(in the rows, 128 means zero)
Each path below is one point turned by a fixed rotation once a step. After each direction that follows a path, write how fast that rotation turns it, in degrees a step (0 if it stays still).
Each turn is a multiple of 5 degrees from 10 to 175, or 0.
Each row of a path follows its step; steps can be skipped.

step 4: [131 134 133 109 132 118 136 128 139 134 140 136 122 137 121 123 127 116
 123 115 136 122 126 121 131 136 137 123 131 137 126 128 145 117 127 133
 115 118 136 134 115 132 133 135]
step 11: [128 129 125 142 134 123 131 126 152 122 134 134 126 129 123 134 126 140
 130 123 126 123 137 136 130 123 123 120 145 139 124 119 120 130 119 117
 113 116 125 135 131 135 126 145]
step 12: [129 130 122 112 125 125 127 127 122 132 136 129 132 127 115 122 136 129
 131 124 128 117 129 133 121 138 109 132 139 141 126 135 140 133 121 124
 105 125 134 140 137 137 138 138]
step 16: [138 115 118 111 131 114 132 130 130 124 119 136 122 119 126 138 130 135
 129 127 136 135 133 138 126 145 135 146 130 123 137 119 133 127 121 127
 111 131 124 134 128 137 121 137]
step 21: [141 126 132 128 125 134 127 136 123 119 116 140 127 120 125 129 131 144
 136 112 135 130 128 137 122 119 128 125 131 135 112 126 128 141 130 143
 127 122 135 133 116 142 130 141]
step 22: [128 115 124 120 139 133 140 132 122 124 129 132 134 125 122 119 139 146
 126 122 116 118 123 139 126 132 138 140 122 128 125 134 145 144 125 117
 134 112 122 133 121 134 127 130]
step 25: [139 115 140 118 123 134 125 131 116 124 116 138 137 117 127 131 136 138
 117 110 126 131 131 136 126 126 135 125 107 133 136 132 127 128 134 132
 125 136 121 127 122 125 124 111]
Directions:
[126 128 128 126 128 128 125 128 128 130 126 132 127 132 123 128 127 129
 129 131 129 128 130 132 123 125 129 130 126 129 129 127 127 130 132 128
 132 127 128 123 123 125 130 124]
10
[129 130 128 131 129 130 128 127 129 129 128 132 130 129 128 126 131 130
 131 129 129 130 127 128 129 123 123 122 131 125 131 122 129 130 129 130
 129 129 129 126 130 132 132 129]
115
[123 128 125 126 129 130 133 131 123 132 126 127 128 129 131 132 129 126
 132 125 128 128 134 129 128 129 125 126 124 127 131 129 127 128 130 125
 128 126 126 128 128 130 128 131]
110
[128 131 133 128 124 129 126 131 130 130 128 128 127 126 127 131 132 126
 123 123 132 132 128 126 128 127 128 126 125 132 129 128 124 133 128 130
 127 127 130 131 126 125 129 129]
175
[129 124 127 128 127 125 131 126 127 132 129 129 127 127 131 128 128 128
 124 127 131 132 128 130 128 127 129 132 128 124 133 126 124 126 132 130
 127 129 128 130 131 128 125 121]
40
[125 127 125 128 127 130 127 129 132 126 130 130 128 132 128 127 124 131
 127 123 130 135 130 125 131 130 128 129 132 125 127 130 130 132 127 125
 128 129 128 127 125 131 125 127]
140

step 0: [122 137 116 129 122 122 135 122 131 126 142 141 136 123 126 127 121 131
 125 122 124 137 132 138 122 128 130 136 135 122 125 136 127 107 130 128
 127 143 128 124 127 136 109 106]
step 1: [132 144 125 124 131 128 127 116 146 125 139 126 132 142 130 129 130 123
 122 139 130 118 121 133 125 134 130 121 115 129 120 126 122 129 101 125
 138 133 117 131 131 128 144 125]
step 2: [131 124 145 138 129 134 128 133 128 129 126 134 134 114 137 143 117 129
 118 119 117 124 115 121 121 113 131 132 134 144 139 136 133 136 123 124
 127 120 123 124 132 127 145 122]
step 8: [127 123 115 130 135 133 129 142 137 128 127 130 112 117 123 125 138 120
 130 130 129 137 126 127 129 127 120 121 126 129 112 133 130 113 125 126
 110 145 124 113 134 128 112 120]
step 14: [131 118 126 142 144 129 142 132 116 139 124 131 136 144 130 135 119 141
 121 128 120 119 120 135 120 118 129 124 121 138 122 132 142 128 126 128
 130 119 132 134 136 122 142 137]
step 23: [134 122 135 119 132 139 129 123 138 134 133 138 131 107 124 125 127 124
 132 122 124 136 134 120 127 140 127 124 119 127 124 134 125 139 149 131
 110 118 134 115 118 130 117 133]
step 24: [123 132 136 125 125 132 121 131 127 129 135 118 111 131 137 111 138 128
 127 144 131 145 126 138 137 132 118 136 128 118 125 128 124 135 137 117
 136 138 126 143 116 140 128 135]
Directions:
[128 127 129 128 126 129 129 129 129 129 129 124 124 130 127 128 129 132
 124 131 128 128 123 131 129 127 133 128 126 127 128 126 130 131 127 133
 134 123 132 125 128 126 127 127]
140
[132 131 128 129 129 130 125 130 129 128 125 126 134 132 131 127 125 125
 126 130 124 125 130 125 129 124 130 128 125 130 131 126 131 131 126 128
 127 127 130 130 134 129 127 128]
90
[129 131 126 131 131 125 129 128 128 122 128 129 124 128 128 127 127 130
 127 124 125 129 128 128 129 126 126 128 130 127 135 126 127 128 131 131
 126 129 130 128 126 128 129 120]
145
[128 133 128 130 126 124 128 129 129 130 127 132 131 130 130 127 128 132
 127 133 130 127 127 126 129 131 125 126 129 125 130 130 124 133 126 131
 129 129 127 129 125 127 123 130]
125
